One turn sends every row of this set to another row. A few are shown first. Where does it send the rows asked after them?
fimis: [-22   7 -15   3  -9   6 -13  -1 -17   4 -19  -1 -23  18 -25  15  17  31
  28]
Rulam: [ -7 -14 -12 -28  -2  25 -13 -28  -2  11  -2 -28 -23  18 -41  -3   8  11
  15]
Gibaf: [ -9 -14 -12 -29  -7  25 -11 -33   0  10   0 -27 -25  16 -39   1   9   9
  13]
tega: [-14 -12 -13 -30  -3  22 -12 -36   1   9   1 -21 -26  13 -41  -2   7   9
  12]
Novef: [-10 -14 -11 -27  -7  25 -12 -35   2   9  -1 -26 -26  16 -39  -2  10  11
  13]
bis: [ -9 -15 -13 -30  -5  24 -11 -34   3   8   0 -27 -25  16 -38   2   9   8
  10]
Bemun: [-13 -13 -13 -32  -3  22 -11 -34   0  10   2 -23 -25  13 -41  -1   6   8
  13]
tidem: [ -1   8 -18 -13   0  19  11  -5 -34   3  -8  -6 -14   5 -10  21  18  27
   7]
vukel: [-14 -16 -12 -31  -3  26 -12 -34  -3   9  -3 -28 -23  17 -38   0   6  11
   8]
raz: [ -6 -15 -14 -30   1  23 -12 -29   1  10  -1 -29 -23  17 -39   0   6   8
  10]
Zok: [-14   1 -35   5   6   1  -6 -34  -4 -16 -24  -6 -29   3 -28  17  16  31
   8]
mome: [-26  17 -18   3  15   3  -1 -37 -16   5  -7  -1 -20  10  -9  18  16  23
  -6]
nis: [ -9 -13 -11 -25   0  25 -14 -31   1  10  -4 -26 -25  19 -41  -6   8  12
  12]
mepu: [-22  18 -17   0 -10  14  -8 -20 -22  20 -16   8 -15   6 -15  19  25  21
  21]
dem: [-11  18 -23  -3  -1  23  -9  -6 -19   9 -23 -14 -31   1  -8  23   7  27
  26]
nonup: [-13 -13 -13 -31  -4  23 -12 -35  -1  10   1 -22 -26  13 -41  -2   7   9
  14]
lop: [-15  20 -23   3   6  22 -11 -17  -8   3 -28 -10 -35   2  -5  17   5  29
  15]
geten: [-19  13 -19  -7   2   4   4 -17 -36  16   3  -9 -12   7 -13  28  20  18
  15]
zul: [ -7  13 -13  -3   1  23   5 -15 -30   1 -15   2 -19   8 -12   7  22  37
   7]
fosir: [-11  16 -28  -5  12  18  -7 -15  -4  -1 -25 -15 -32   0  -1  28  -1  20
   4]
figig: [ -6  14 -29 -11   5  18  -5  -4 -15   6 -19 -20 -28  -1  -3  34   2  18
  16]
gudib: [ -4  -5 -38  -8  -5   0   0 -12 -23  -4 -12 -16 -20   0 -31  32  18  24
  26]
mok: [ -6  18 -24  -1 -17  -3  -2  -5 -15   7 -17  -9 -10  14 -14  29  16   7
   8]
pevus: [-25  19 -20   2   3  11  -9 -34  -4  10 -22  10 -19   7  -9  18  18  19
  -1]
Kufo: [-19  11 -24  -9  13  -1   5 -25 -22   8   1 -10 -13   7  -7  33  13  13
  -6]
Zepo: [-26  18 -14   5   3   8  -2 -29 -30  13  -5   0 -18  10 -15  13  23  29
  14]
nir: [-15 -15 -11 -30  -3  27 -13 -34  -3   9  -4 -28 -24  17 -38  -1   6  12
   8]
mizo: [ -6  -5 -41  -8   6  -4   1 -23  -7 -14 -16 -16 -22   0 -25  34  12  19
   5]
fulon: [-10  21 -19   8 -20   1  -6 -10 -15   8 -22  -3 -14  16 -17  19  19  16
  13]
Pas: [-13  22 -20  10 -12   0  -7 -19  -5   1 -26  -1 -16  16 -14  17  16  15
   1]
Guv: [-17   0 -26  -9   9  -5  -7  -6   2  -9 -16  -9 -20  15 -13  33   3  14
  -5]
gudo: [ -8  12 -17  -4  10  19   6 -23 -17  -7 -17   2 -21   8  -7   9  15  32
 -11]
ven: [-13   0 -24 -13  -5  -1  -5   9 -17   4 -10 -12 -15  14 -20  35  10  16
  19]
tada: [-15  12 -25 -14  -7   8  -1 -10 -22  20  -7  -2  -9   2 -11  37  19   8
  13]
vuli: [ -8 -14 -13 -27   2  23 -13 -32   4   8  -3 -27 -25  18 -40  -3   6  10
   8]
gan: [-14 -16 -12 -31  -4  27 -12 -33  -4  10  -3 -28 -23  17 -38   0   6  11
   9]
kisil: [-14 -15 -11 -30  -4  27 -13 -34  -4   9  -3 -28 -23  17 -38  -1   7  12
   9]
ris: [-26   8 -17   7   5   2 -15 -17   2  -8 -26   2 -27  19 -18  13  10  29
   4]
tas: [ -1   7 -21 -15  10  15  11 -13 -21  -5 -10  -6 -15   5  -5  24  12  23
 -11]
kamo: [-10 -14 -12 -28  -5  24 -12 -36   3   8  -2 -26 -26  16 -38  -1   8  10
  10]
Nivif: [-12   2 -31   5  -6   5  -6 -23 -19  -6 -21  -7 -27   3 -34  16  23  35
  29]
Rili: [-17  12 -27 -12   6   4  -2 -24  -6  10 -13   0 -13   3  -5  36  12   6
  -9]
vige: [-13 -13 -14 -32  -2  21 -12 -35   1   9   1 -22 -26  13 -40  -1   6   8
  11]
Pilen: [ -8  18 -25   2 -10  -4  -3 -14  -4   0 -21  -7 -13  14 -11  28  12   7
  -5]

tas turns into gudo
Kufo turns into mome
Where do these go?
Pilen turns into Pas
Guv turns into ris
gan turns into vukel
bis turns into kamo
vuli turns into nis
mizo turns into Zok
tada turns into Rili
lop turns into dem

One turn sends every row of this set to another row. A few are shown first. Where does it send the rows asked after them?
nufa: [ 17   3   7  12  -2 -14  10   5  10  17  -3  -9 -24  -6  -6  -3  -9 -11
 -16]
Dazak: [19 -4 21 -6 -7 22 13 10 -1 -5 -9 -7  6 -5 15  5 -9 -1 10]
reme: [  4   9   6  -8 -13  11   7  19   5  11   4  -1 -12  14 -21 -10 -20  -4
   0]
bemak: [ 23   1   2   8  -3 -16   6   0   7  -9   7 -15 -13  -3  14   4 -10 -20
   1]
fasas: [ 29   2  -1   3  -5 -12  10  -1  12 -10   5  -9   8   6  15  -2   5  -9
   9]
moku: [  2  -9  11  -7  20  13   6  -2  -1  22  11  -6   9  -5  15 -15   3   5
  -5]
rela: [ 15  -8  22  -5  -8  19   8   5  -5  -7 -10 -17   0  -9   7  11 -15 -14
  -6]
som: [ 22  -7  -3  -2   3 -13  14  15   5 -12  -3   6   9   8  10  -2  -4 -22
  -9]
buk: [ -2 -24   5  -8  10   2  15  -9 -12   4 -12 -16  -6  -5   1  -6  18   1
   1]
teg: [ -3  -1  -1 -18 -13   1   9   7  -1   4  -9   0  -1  17 -28   3 -15 -11
 -11]
Nav: [  2   5   3  -9 -19   8   1 -12   8   4  12 -16   9  11 -23   5  -6   3
   4]
vov: [ 10 -16  22   0  -9  22   4   1   1 -16 -15 -13   4  -4   3  12  -4 -14
   2]
Bazik: [-14   2  -3   0  -9   0  16   9 -14   2 -21  -5   1  -5  -5 -14 -12   3
 -11]
gase: [ -9  15   5   4 -11   9   2   6   3  14 -14  -8   1   0   4 -25 -13   5
  -5]
rorif: [-20  10   7  15  -8  10  -5  -7   2   4   2 -16  -2 -11   1 -10 -10   5
   5]
Vivob: [ -3 -11  -4   8  13  -4   4   3  -1  -2   6  -4  -1   5 -33   3  13  -4
 -12]
razi: [ -7   6   7 -14  -6  15  -1   8   5  -7  15  -4   6  18 -23   1   5  -2
  12]
mekep: [ -3 -23   7  -4  13  11   9   3   4  14 -19   3  -2   5   6 -21  14   1
   3]
zeze: [ 10   8  -4   2   8  -2   7   0  12  17   5   1   0   9 -12  -9  13  19
  13]
kagor: [  3  -8   4  -9  16 -12  14  18   1  -8  -3  17   3   5 -10   5  18 -13
  -9]
tul: [  8  -7  23  -8  -8  18   0  -5   9  -4 -17  -5   5  -4  16  14 -10  -7
  11]
gepob: [  6   1   6  -8  10 -16   9  15  11  13 -15  17 -14   2  -2   2  -4 -15
 -16]
Vaga: [ 19   6   6  -2   4 -13  -1  11  15  -1  -1   2  -6   7  19  -3 -13 -26
  -7]
mogib: [  6  -7  22  -9  -3  16   2   3   5  -2 -16   2   6  -5  15  14 -19 -13
  -3]
ked: [-16  -2   0 -17  -5   1   4   7   1  -6   1  12  -1  12 -21  14 -10  -5
  10]
Sila: [-24  10   7 -12   2  11  -3   3  -4  -7  -6  -3  19   5   1 -10  11   1
  -3]
metu: [25  6  7 17 -3 -6 12 -1 15 15 14 -8 -4 -5 -1 -6  4  6  5]
Vapi: [ 10   4  -4   6   6  -8  10  -1  -3  14   7 -21 -19  -1 -24  -3   3   6
  -7]
Tedi: [-13 -11  13 -11  21   4  -2 -14  -4  13   3 -12 -10 -10  14   2   6   0
   3]
bezov: [-11   0   1   3  12  -4 -15 -16  21   9   1   2  -6   9 -18   6  11   0
   3]
tusan: [ -1  10   1  -2 -16   3   4  -2   9  11  12  -2  -8   4 -15   5 -27   6
  15]
nake: [ 12 -13  20  -3  -4  24  12  15   1 -10 -12   3  13  -2  10   6 -10  -8
   5]
Mikip: [  1   2  -5  -6  20  -4  10  16   4  15   4  18   3  10 -16  -6   3   5
  -9]
siv: [ -2  -8   9  -1  11  -7  -1  -6   9 -14   9  -2   5   1 -13  14  26 -14
  -3]
vubo: [  2 -27   4  12  11   8  11  -6  -7  16   4 -11   4 -11   0 -11  -6  -3
 -16]
nivim: [-14 -26   9  10  14   8  -2  -7   7  16 -10   3 -12  -6   6  -9  -7  -8
  -5]
legab: [ 14   0   6  -1   2  -8  -8  -2  22 -15   2  -1   4  11  16   1   9 -21
  10]
Kapi: [  9   5  10   5   5  -6  -5 -15  24   5  14  -1   8   0   1   8  16   1
  10]
letun: [ 10 -13   1   6   2 -13   2   5   8 -25   0  -1  -1   4   5   8   3 -28
  -1]
Bipu: [ -6  10   1  -6  16 -11  -6  -1   9  23  -2   1 -18   3 -12   5 -10  -3
 -14]
Nud: [-33   3   5  -6   2   3   1   9 -12 -10 -14  -1  -6  -4  -4  -5  -3  -5
  -6]
zokov: [-16   3   0   5  -7   7   6  -9  -8  -6   2 -15  23  -7  -4  -7   4  11
   2]

Dazak turns into rela
nivim turns into mekep
Where do these go?
som turns into letun
Bazik turns into Nud
ked turns into razi
bezov turns into zeze
nufa turns into gepob

